One turn moves every row onto another: examples first, then more rows asked:
Q_987: -1.70; -1.31; +1.80; +1.69; -1.11; +0.27; -0.76; -0.38; -1.61; -0.28; +1.43; -0.56; -1.74; +2.48; -1.18; +0.00; +1.49; +1.27; -3.60; -0.77; -2.16; -0.19; +2.30; -0.09; +2.61; -1.54; -1.18; -1.89; +1.55; -0.32; +1.20
Q_76: +1.13; -0.80; +0.64; +1.31; +0.07; -1.12; +2.20; +1.05; -0.33; +0.62; +0.57; -0.67; +1.67; +2.37; +1.92; -0.45; +1.35; +0.34; +0.80; +0.10; -2.06; -2.29; +1.54; +1.00; -0.40; +0.25; +2.05; +0.08; +3.69; -0.49; -0.30
Q_410: -1.93; +1.35; +0.92; +2.81; -2.13; -2.06; -0.52; +3.60; +0.14; +1.86; +0.93; +0.61; -2.08; +2.19; -0.56; +0.06; +1.32; +0.21; -0.57; +2.36; -1.89; -0.01; +0.42; -0.82; +1.79; +2.51; +0.73; -1.12; +0.03; +0.75; +1.31
Q_7: +0.04; -0.53; -0.76; +4.23; +0.07; -1.78; -0.53; +0.82; +0.52; +1.45; -1.29; -0.29; -2.10; +0.93; +0.84; -0.11; -0.15; +0.36; -0.56; -2.03; -3.10; +0.47; +1.24; +0.75; +1.01; -1.69; -0.88; -0.72; +4.53; +0.45; +0.69
Q_71: -3.25; +0.27; +0.53; +3.33; -1.94; -1.81; +2.47; +1.85; -1.36; +1.70; +0.70; -0.80; -2.34; +3.95; +0.67; -1.21; +0.18; +0.53; -1.97; +2.91; -1.58; -1.50; +2.08; -0.72; -1.13; +0.59; +0.51; -1.29; +1.19; +0.90; -1.19
Q_763: -3.23; +0.79; -0.26; +3.72; -1.90; -1.41; +1.03; +2.77; +0.54; -1.11; +1.11; +1.10; +1.85; +1.95; -0.80; +0.21; +0.74; +2.50; +0.42; +1.84; -2.12; -0.39; +0.90; -1.52; +0.19; +0.74; +0.75; +1.43; +0.19; +2.33; -0.12
Q_293: -1.84; -1.17; +0.93; +1.35; -0.97; +0.45; +0.38; -1.61; -1.00; +0.33; +1.52; -0.13; -2.40; +1.71; -0.81; +1.06; -0.13; +1.60; -3.38; -0.98; -2.36; +0.00; +1.70; -0.91; +1.93; -1.23; -1.27; -1.19; +1.35; -1.25; +0.44
Q_867: -3.62; +0.00; -0.92; +4.28; -1.00; -0.48; +1.19; +2.17; +0.45; -1.04; +0.81; +1.14; +1.56; +0.94; -0.73; +0.41; +0.57; +1.24; +0.87; +2.40; -1.42; -0.42; +0.52; -2.53; +0.67; +0.50; +0.43; +1.60; +1.37; +1.10; -0.36
Q_321: -2.12; +1.77; +0.27; +1.58; -1.87; -1.56; +2.12; +2.46; -0.49; +1.04; +1.25; +0.54; -3.60; +2.97; +0.12; -0.50; -0.79; +1.19; -0.38; +2.74; -0.14; +0.03; +0.14; -1.44; +0.42; +1.04; +0.52; -1.56; +0.62; +1.05; -0.04
Q_517: -1.68; -0.22; +1.21; +1.01; -1.12; +1.65; +0.23; -0.37; -1.84; +0.96; +1.69; +0.52; -1.91; +2.00; -0.64; +0.84; +1.36; +1.46; -2.85; -1.48; -2.04; +0.18; +1.27; +0.23; +2.29; -1.29; -1.27; -1.60; +1.17; -0.75; +1.38
Q_134: -4.15; +0.10; -0.19; +4.80; -0.93; -0.70; +1.78; +2.06; -0.29; -1.13; +1.55; +0.64; +1.50; +3.02; -0.14; -1.77; +0.55; +2.06; +0.58; +2.07; -1.73; -2.10; +1.05; -1.66; -0.08; -0.23; +0.55; +0.55; +2.06; +1.78; +0.54
Q_873: +2.98; +0.05; +0.23; +0.79; -0.37; -1.51; +1.73; +1.49; -0.08; +1.18; +2.62; +0.51; +1.73; +1.34; +1.35; -0.70; +0.89; +2.10; +0.34; +0.07; -1.39; -1.66; +0.95; -0.27; +1.25; +0.70; +1.55; -0.30; +1.61; +1.63; +1.19
Q_416: -4.29; +0.46; -0.49; +4.54; -0.72; +0.67; +1.56; +2.51; -0.42; -0.37; +0.85; +1.31; +1.83; +1.87; +0.11; -0.45; +1.38; +1.22; +1.21; +1.78; -1.74; -1.45; +0.38; -1.32; +0.10; +0.33; +0.53; +1.18; +2.15; +1.05; +0.44
Q_885: -2.04; -0.69; +1.97; +1.05; -1.38; +0.58; -0.46; -0.57; -1.29; +0.22; +0.64; -0.33; -1.76; +1.98; -0.28; +1.35; +0.78; +2.24; -3.80; -1.36; -3.43; -0.40; +1.99; +0.61; +1.26; -0.48; -0.78; -1.11; +1.14; -0.55; +0.48
Q_358: +1.00; -0.03; -0.94; +4.11; -0.72; -1.73; +0.29; +1.17; -0.76; +2.40; +0.42; +0.03; -1.26; +1.43; +1.12; -1.28; +0.21; +2.26; -2.26; -2.13; -2.84; +0.07; +2.06; +0.76; +0.70; -2.25; -1.38; -1.24; +2.83; +3.28; +0.94
Q_504: +2.86; -1.56; +0.13; +1.69; -0.46; -2.38; +0.90; +1.43; -0.01; +0.54; +1.55; -0.66; +2.56; +0.76; +0.56; -0.05; +1.78; +0.66; -0.67; +1.04; -1.59; -1.12; +2.35; -0.72; +1.34; +0.45; +1.42; +0.33; +1.69; +1.34; -0.34
Q_678: +1.30; -0.27; -1.18; +3.23; -0.82; -2.13; +0.33; +1.27; -0.50; +1.03; -0.56; -0.36; -1.75; +0.66; +0.50; -0.13; -0.19; +1.76; -2.13; -1.35; -1.72; +1.57; +2.15; +0.18; +0.81; -2.64; -1.40; -0.86; +2.80; +3.27; -0.56
Q_936: +0.62; +0.31; -0.83; +2.82; -0.56; -1.34; -0.22; +1.77; -0.10; +1.01; -1.78; -0.06; -1.91; +0.39; +0.79; +0.92; +0.34; +0.86; -0.90; -1.93; -2.22; +1.81; +1.24; +1.23; +0.66; -1.88; -0.92; -0.44; +3.58; +1.78; -0.38
Q_564: -1.62; -0.82; +1.86; +0.68; -0.63; +1.41; -0.57; -0.36; -1.91; -0.73; +0.92; -0.14; -2.34; +1.14; -0.12; +0.76; +0.43; +2.39; -3.71; -0.55; -1.75; -0.35; +1.49; -0.35; +2.08; -1.01; -1.13; -1.68; +2.01; +0.33; +0.76
Q_807: -3.32; +1.06; -0.25; +3.47; -1.29; -0.56; +1.88; +2.46; -0.18; -1.45; +1.78; +1.27; +1.12; +2.28; -0.03; -1.00; -0.17; +3.41; +0.48; +2.04; -1.22; -1.29; +0.47; -1.88; -0.02; +0.12; +0.57; +0.67; +1.06; +2.98; +0.36
Q_513: +1.99; -0.89; +0.19; +1.36; +0.27; -2.22; +2.41; +0.21; +0.41; +0.28; +2.30; -0.43; +0.77; +2.42; +1.39; -1.59; -0.43; +1.34; +0.84; +0.44; -1.35; -2.46; +1.17; -0.72; +0.59; -0.02; +1.70; -0.53; +3.21; -0.01; +0.64
Q_773: -3.20; +0.28; +0.45; +3.61; -0.94; +1.02; +1.36; +2.64; -2.34; +2.80; +0.20; +0.16; -1.50; +1.25; +1.91; -0.24; +1.35; +0.41; -2.27; +3.07; -1.55; -2.07; +1.23; -0.92; -0.42; +1.81; +0.17; -0.86; +1.89; +1.48; -0.36
Q_36: +1.97; -1.38; -0.09; +0.96; +0.50; -0.33; +1.88; +1.22; -0.71; +0.16; +0.43; -0.47; +1.78; +0.04; +1.73; +0.54; +1.28; +0.22; +0.12; +1.22; -0.60; -1.32; +1.52; -0.61; +0.49; +0.18; +1.45; +0.47; +3.46; +0.54; -1.14
Q_77: -2.30; -0.68; +0.26; +4.26; -0.74; -0.96; -0.58; +2.45; -0.62; +1.83; +0.70; +0.02; -1.83; +0.26; +0.22; -0.23; +0.86; -0.38; -1.93; +3.84; -1.31; -1.26; +1.06; -2.82; +1.93; +2.30; +0.07; -0.88; +1.62; +0.85; +0.50
Q_897: +0.39; -0.14; -1.07; +4.28; +0.32; -0.79; +0.17; +0.56; -0.31; +2.33; +0.12; +0.39; -2.07; +0.75; +1.64; -1.17; -0.60; +1.64; -1.11; -2.15; -2.67; -0.49; +0.93; +0.26; +1.08; -1.83; -1.32; -1.24; +4.36; +1.74; +1.64

Q_517 moves to Q_987
Q_504 moves to Q_36
And these:
Q_77 moves to Q_773
Q_134 moves to Q_807
Q_358 moves to Q_678

One turn moves every row onto another: examples first, then more rows asked:
Q_305: -1.86; +2.71; +1.65; -1.73; -1.16; -2.21; +0.11; +0.21; -0.90; +0.04; +1.29; +3.59; +0.99; +1.08; -1.31; +0.08; +0.17; +2.18; +2.58; -0.45
Q_911: -0.28; +0.75; +0.80; +1.74; +1.98; -1.34; -1.66; +1.28; +2.07; +1.54; +0.94; +1.01; -0.18; -0.51; -0.47; +2.43; +0.41; +0.79; +0.00; +0.47
Q_91: -0.49; +1.13; +0.70; -3.89; +1.80; -0.59; -0.14; +0.62; +0.25; +0.83; -0.74; +0.30; +2.76; +2.33; -0.15; +3.31; -0.09; +1.11; +3.02; +1.36
Q_669: +0.12; +1.26; +0.85; -3.51; +1.30; +0.21; -0.76; +1.68; -0.75; +0.73; -0.95; -0.35; +2.10; +1.96; -0.27; +2.93; -0.73; +0.02; +3.78; +0.15
Q_224: -0.35; +0.82; +0.18; -3.70; +0.72; +0.41; -0.10; +0.46; +0.20; +0.96; -0.33; -0.12; +3.31; +1.39; +0.27; +2.50; -0.46; +0.84; +3.34; +0.90
Q_245: +0.81; +1.35; +0.96; -1.63; +2.36; -0.80; -0.11; -0.82; -1.77; -1.31; -1.64; +2.08; -0.98; +0.12; +1.70; +1.09; +0.86; -0.05; +1.61; +1.59
Q_304: +0.40; +1.24; -1.93; -1.15; +0.38; -3.06; +0.78; -0.31; -0.64; +1.96; +1.56; +0.81; +0.87; +2.35; -1.31; -0.58; +0.87; +1.25; +0.56; +0.91
Q_211: +1.89; +2.10; -0.24; -2.37; +2.19; -0.03; -0.68; -0.16; +0.90; +0.48; -1.69; +2.28; +1.22; +1.92; -1.19; -1.31; +1.68; +0.09; +1.27; -0.81
Q_890: +0.27; +0.80; +0.52; +1.53; +2.56; -1.59; -1.25; +0.35; +2.10; +1.18; -0.38; +2.19; -0.54; +0.31; -0.38; +2.77; -0.43; +2.08; +0.81; +0.83
Q_914: +0.62; +2.08; +1.50; -0.31; -0.16; -1.00; +0.31; +2.12; -1.41; +3.36; -0.12; +0.46; +1.37; +3.16; +0.16; +1.53; +1.01; -0.76; +0.79; +0.41
Q_511: -0.68; +0.41; +1.53; +1.65; +1.78; -2.14; -1.19; +1.51; +2.06; +1.06; +0.37; +1.07; +0.06; +0.65; +0.21; +2.12; -0.69; +2.15; +0.68; +1.43
Q_606: +1.57; +1.74; -0.22; -2.51; +2.64; +0.35; -1.25; -0.07; +0.34; +1.02; -2.03; +2.04; +1.22; +1.25; -1.46; -1.49; +1.15; +0.44; +0.81; -0.46
Q_217: +0.10; +0.43; -1.53; -0.80; +1.20; -2.87; +0.49; +0.75; -1.16; +1.37; +1.62; +0.55; +0.50; +2.25; -2.24; -0.90; +0.46; +0.90; -0.03; +1.16
Q_246: +1.28; +0.02; +1.23; -0.44; +2.86; -0.27; +0.47; -0.92; -2.11; -0.71; -1.98; +1.80; -0.97; +0.17; +0.54; +1.64; +1.21; +0.43; +1.53; +0.54
Q_202: +0.15; +0.61; +1.43; -3.82; +1.21; -0.40; +0.37; +1.28; +0.53; +0.32; -0.75; +0.26; +2.59; +0.73; -0.07; +3.19; -0.68; +0.66; +3.35; +1.21
Q_372: +2.08; +1.61; -0.37; -2.20; +2.65; +0.53; +0.33; -0.08; +0.67; +0.92; -1.52; +2.02; +0.97; +1.47; -2.20; -1.32; +1.12; +0.28; +1.26; -0.03
Q_494: -3.32; +0.83; +0.60; -1.00; +2.24; -0.20; -1.37; +2.48; +0.98; -0.16; -0.56; +0.45; +2.52; +0.20; -1.00; +1.40; +1.63; -0.03; +0.96; -0.44
Q_875: +1.98; +0.18; +0.50; -1.81; +2.52; -1.77; +0.06; -0.56; -1.53; -0.27; -1.51; +1.86; -1.22; -0.45; +1.19; +1.48; +0.59; -0.07; +1.50; +1.26
Q_881: +0.02; +1.84; -1.45; -0.87; +0.86; -2.69; +1.40; +0.88; -0.14; +1.07; +1.20; +0.76; +1.51; +1.78; -1.84; -1.55; +0.33; +0.63; -0.28; -0.25
Q_381: -1.22; +2.00; +1.21; -2.25; -1.09; -1.62; -0.20; +0.17; -0.82; -0.90; +1.16; +3.18; +1.21; -0.57; -2.24; +0.34; +0.25; +1.23; +3.76; +0.11
Q_853: -2.33; +1.89; +1.60; -1.31; -1.03; -1.55; -0.61; +0.40; -0.85; +0.35; +0.90; +3.57; +1.17; +0.04; -2.00; +0.03; +0.31; +2.33; +3.19; -0.20
Q_240: -0.53; +0.50; -0.89; +0.80; +1.11; -0.58; -0.11; -0.59; -3.32; +0.09; +0.19; +3.30; +1.71; -0.11; -0.68; +1.17; +1.08; -1.10; +2.07; -0.87
Q_360: -0.13; +0.11; +0.68; +1.99; +1.23; -2.91; -1.15; +1.51; +1.72; +0.59; +0.15; +1.59; -0.21; -0.29; -0.40; +2.23; -0.83; +1.01; +0.76; +0.87
Q_684: +0.51; +1.86; +1.28; -0.96; -0.14; -1.46; +0.51; +2.24; -1.37; +3.46; -0.90; +0.44; +1.75; +2.56; +0.11; +1.95; -0.04; -0.37; +0.35; -0.36
Q_771: -0.72; +1.77; -0.63; +1.27; +1.49; -0.36; +0.15; -0.23; -3.56; +0.82; +0.15; +2.97; +1.85; -0.23; -1.34; +1.09; +0.82; -0.76; +2.45; -0.32
Q_428: +1.71; +1.20; +2.02; +0.78; +0.24; +1.23; -1.47; +3.00; -0.42; -1.04; +1.05; +2.17; +0.85; +0.45; -0.07; +0.11; -0.18; +1.15; +2.01; +0.74
Q_642: -0.44; +1.17; -0.76; +0.99; +1.59; -0.58; -0.15; -0.40; -3.42; +1.15; +0.18; +2.87; +1.74; -0.97; -1.26; +1.32; +1.05; -0.10; +2.09; -1.18
Q_701: +0.11; +0.66; -1.64; -0.78; +0.73; -2.38; +0.12; +0.74; -0.26; +0.80; +2.25; -0.06; +0.52; +1.84; -1.47; -0.60; +0.11; +1.61; -0.59; +0.91
Q_756: -2.29; +2.50; +0.93; -1.11; -0.82; -1.52; -0.64; +0.51; -1.24; -1.10; +1.33; +3.19; +1.46; -0.08; -1.25; +0.64; -0.11; +2.09; +3.52; +0.57
Q_662: -1.24; +1.92; +0.98; -1.91; -0.99; -0.88; -0.48; +1.70; -0.88; -0.58; +1.41; +4.45; +1.76; +0.54; -1.32; +0.48; +0.86; +1.61; +3.34; -0.45
Q_482: -0.06; +0.92; +0.81; -2.05; +3.20; -0.91; +0.10; -0.34; -1.96; -1.07; -1.55; +1.08; -1.44; +0.55; +1.28; +1.52; +0.74; +0.32; +2.12; +1.40
Q_687: -3.25; +1.09; +1.13; -0.72; +2.37; -0.15; -1.53; +2.31; +1.42; -0.02; -0.50; +0.69; +1.61; +0.75; -1.67; +1.75; +1.32; -0.96; +1.71; +0.11
Q_9: +1.41; +0.66; +0.53; -1.45; +3.08; -1.03; -0.90; -1.38; -1.97; -0.87; -0.96; +2.02; -1.13; -0.16; +0.87; +0.78; +0.32; +0.87; +1.97; +1.42
Q_765: +0.27; +0.91; +0.84; +1.84; +2.38; -1.85; -1.50; +1.36; +1.97; +1.14; +0.12; +2.06; +0.23; +0.75; -0.25; +2.95; -0.87; +1.02; +0.78; +1.51
Q_792: -3.32; +0.93; +0.68; -1.06; +2.77; +0.26; -1.28; +2.57; +0.52; +0.34; -0.69; +1.09; +2.41; +0.33; -1.66; +1.80; +1.70; -0.03; +1.14; +0.38
Q_150: -0.07; +0.41; -1.50; -1.28; -0.03; -3.45; +0.99; +0.52; +0.15; +1.21; +1.34; +0.58; +1.11; +2.09; -2.47; -0.17; +0.88; +0.50; +0.53; +0.60
Q_507: +0.69; +1.95; +1.79; -0.61; +0.59; -1.23; +0.82; +2.56; -1.81; +3.32; -0.39; +0.23; +1.01; +2.81; -0.45; +2.03; +1.04; -0.14; +0.76; +0.23
Q_838: +1.28; +0.70; +2.14; +0.81; -0.08; +1.26; -1.69; +2.58; -0.24; -0.64; +0.46; +2.31; +1.11; +0.47; +0.44; -0.50; -0.17; +1.42; +1.25; +0.64
Q_343: +1.09; +0.97; +2.08; +0.10; -0.20; +1.24; -1.35; +3.18; -0.63; -0.30; +0.96; +2.56; +0.38; -0.67; -0.12; -0.01; -0.07; +1.59; +1.14; +0.89
Q_929: -0.34; +0.91; +0.10; -3.24; +1.11; +0.13; -0.21; +0.51; -0.31; +0.65; +0.71; +0.81; +3.06; +1.65; +0.22; +3.17; -0.83; +0.88; +4.19; +0.57

Q_360 moves to Q_150
Q_372 moves to Q_343
And these:
Q_701 moves to Q_305
Q_304 moves to Q_756
Q_211 moves to Q_428
Q_838 moves to Q_914
Q_765 moves to Q_217
Q_911 moves to Q_881

